Here are some points:
[-10  -8 -28  26 -13  23   6 -11  -6  10 -13 -10 -33  34  -7   7]
[-17  -3 -15  21 -38  12  14 -11   8  -1 -14 -16 -18  10  -3  21]
[ 34 -25 -26 -43  85 -32 -44  14 -26  12  19  25  21 -32 -13  -1]
[  5 -18 -26   1  30   6 -27 -10 -19  11   7   1   1   7 -10   7]
[ 45 -20 -32 -26  74 -49 -28  30  -6 -17   7  20  61 -50  16  18]
[ -9  -1  -1 -16   9   5 -19  -5  -8  15  16 -15  -1 -10  -9 -15]
[ 24 -11 -10 -17  33 -35 -11  18  -1 -18  -6  18  25 -37   4  14]
[  5   0 -21   2  40  -7 -32  -3 -11   7  26  -3  25 -19   5 -13]
[  0  11  11   1 -19  -1   6  -4   7  -6 -13 -15  -2  -5   3   8]
[  1  -6 -37  48  -9  -5   7   2   9 -22 -11  -3  25   3  17  19]
[  4  -6 -41   8  38  -9 -28   6 -18   4  15 -10  23 -10  -3   2]
[ -3  -3 -20  21 -17  10   7  -5   6  -8  -6  -8  -2   1   6  14]
[ -5  -5  -3  24 -17  31  -1 -20  -5   5   5  -9  -8  14   0 -12]
[-23   2  -7   5 -40  30  14 -15   3  24  -9 -27 -41  40 -14  -6]
[ -4  -9 -22  -8   9   1  -1   1  -9  17 -11  -2 -11  14  -8  19]
[ -1   7  34 -13  -9  -9  25   9   6  -8 -34  20 -35  30  -3  11]
[-26  49  44  -1 -37  19   8 -15  15  20  28 -36  -3  -6   5 -55]
[ 49  -2  -6 -27 126 -64 -46  48 -19 -21  45  45 113 -63  16 -29]
[  4  10  38 -19  16 -14  21  18   1   0  -1  26  -5  11   6  -8]
[-14  13  25  10 -54  23  14 -20  12  -7   6 -11  -7  -4   6 -12]
[ -53    6   13   30 -119   58   39  -40   21   19  -34  -31  -89   59  -20    8]
[ 57  -7  13 -27 105 -56 -42  37  -7 -32  36  48  91 -67  18 -23]
Here are 32 more points, each followed by its number:
[ -55   24    5   59 -115   62   54  -30   18   16  -33  -49  -72   57   -6    6] 0
[  0   4 -10  11  10   3 -11  -1   4 -14  26 -15  27 -19   3 -16] 1
[-34   5   6   9 -32  37  -1 -17  -1  34   8 -16 -43  31 -10 -28] 2
[-32  20  25  22 -72  40  19 -21  16  21   3 -36 -36  21  -2 -22] 3
[ -7  12 -13  34 -42   0  26 -12  16 -26 -11 -25  18  -8  24  19] 4
[ 31   1  29 -13  62 -45 -15  29  -1 -36  27  40  65 -40  22 -39] 5
[ 15 -14 -17  -9  50  -2 -41  -1 -17  11  18  17  23 -24   6 -18] 6
[-44   4  19  18 -92  58  28 -43   4  24 -23 -29 -78  58 -15   2] 7
[ -22   -5   63  -46  -40   28   38  -21   -9   37  -39   15 -105   72  -39   13] 8
[  4  10  -6  17   0 -10   5  11   7 -24   8  -8  44 -29  13   5] 9
[ -71   12   25    9 -102   81   49  -40    1   71  -45  -37 -127  114  -46   -6] 10
[  0  18  43   2  -9  -3  23   6   8 -13  -7  11   6   6   6 -15] 11
[  8 -20 -46   5  37 -14 -21   4 -19  -2   3   1  17   2   2  17] 12
[-14  11  -2  22 -53  20  17 -18  14  -3  -4 -26 -18  10   6   8] 13
[-52  17  26   6 -98  69  33 -47  10  46 -15 -41 -98  63 -19 -14] 14
[ 16  19  27   4  24 -32   1  34  10 -19  12  18  52 -21  22 -24] 15
[ -3  21  26  14 -26  -5  21  -1  19 -30   0  -6  16 -10  16  -1] 16
[ 17   0 -14 -10  64 -15 -57  12  -9  17  37   5  47 -44  16 -49] 17
[-10  -7 -13  15 -30  17   5 -13   3  -2  -4  -6 -17  10   0  -4] 18
[ 15 -20 -21 -16  86 -17 -61   6 -21  11  49  29  49 -38   6 -43] 19
[ 23  -8 -27   3  41 -22 -29  15  -4 -26  23   4  69 -41  23  -1] 20
[  3  -2   1   4 -24 -16  29   8  17 -15 -23  18   2  -1   8  25] 21
[ -3   9  58 -44  -6   5  33   7  -8  30 -14  26 -59  45 -26 -16] 22
[ 30  18   4   3  40 -32   4  33  10 -24  13  21  63 -28  22 -10] 23
[ 19   0  34 -40  41 -12 -18   0 -13   0  11  29  -3  -5  -6 -20] 24
[ 24 -21 -44  12  69 -26 -46  18 -15 -11  23  13  57 -31  13 -13] 25
[-23  19  46 -20 -47  13  38  -7   7  27 -26  -9 -53  39 -13   9] 26
[  6  -8 -41  31   3  -7  -7   1   0 -20   6 -12  31 -14  17  22] 27
[-16   7  21  -1 -65   9  46  -8  21  -1 -35  -8 -48  27  -4  29] 28
[ -39    3   -7   43 -100   38   40  -32   21  -12  -33  -35  -58   37   -1   22] 29
[ -5  -5  -2 -20  37  10 -42 -10 -16  42  28  -5  -8 -15 -18 -35] 30
[ 21 -13  -6 -47  85  -6 -51  11 -33  42  36  16  11  -9 -22 -30] 31
Which two of these numbered points are nearest to each point below, ignoring the direction in which the first points spread most? Their numbers follow each, nearest first.
[ -2   2  11 -16 -33   3  31   1   9   6 -23  -8 -29  17  -9  33] > 28 21
[ 40 -11  -2 -34  86 -38 -44  23 -19 -11  30  26  53 -60   8 -12] > 7 18
[ 16  13  24  -8  28 -14 -29  16   4 -13  34   5  51 -44  12 -35] > 3 1
[-15  16  62 -32 -35  15  32  -4   6  22 -26   6 -70  54 -22 -10] > 22 26
[  4   7 -18  33 -38 -10  26   6  22 -39 -14 -13  20 -14  20  33] > 4 29
[ 22  14  -2   3  42 -29 -20  24   2 -23  23   8  65 -50  16 -24] > 9 1
[ 10  -8 -41  23  15 -10  -3   9   3 -15  -6  -4  28 -14  18   6] > 27 29
[-15  35  49  11 -29  -2  41  17  10  -8  -6  -3  -6  31   5 -19] > 11 15
[-24   2 -31  62 -60  23  43  -1  13  -1 -44 -18 -29  48   6  31] > 27 29
[ 27   5   5  -8  39 -41 -10  23  10 -34  12  23  52 -42  13   2] > 16 23
[  6   5  20 -16  -1 -16  18   6   3  -9 -29   4 -16  13  -3  32] > 28 21
[ 43   7 -27  35  47 -63  -7  42  18 -66  10  18 118 -65  43  14] > 4 9
[ 48 -27 -30 -17  78 -61 -39  23   0 -44  15  45  80 -66  17  21] > 29 21
[ 39  -7   4 -39  64 -43 -19  28  -9 -16   1  31  34 -33   1  10] > 28 26
[ 18  12  17 -15  53 -18 -38  12  -6 -16  46   7  59 -65   5 -41] > 3 1
[ 10 -33  -3 -31  62  10 -44  -1 -25  37  14  36 -20   7 -28 -35] > 31 10
[-28  -8  18 -22 -34  42  -5 -24 -10  60   0  -6 -64  58 -26 -25] > 31 10
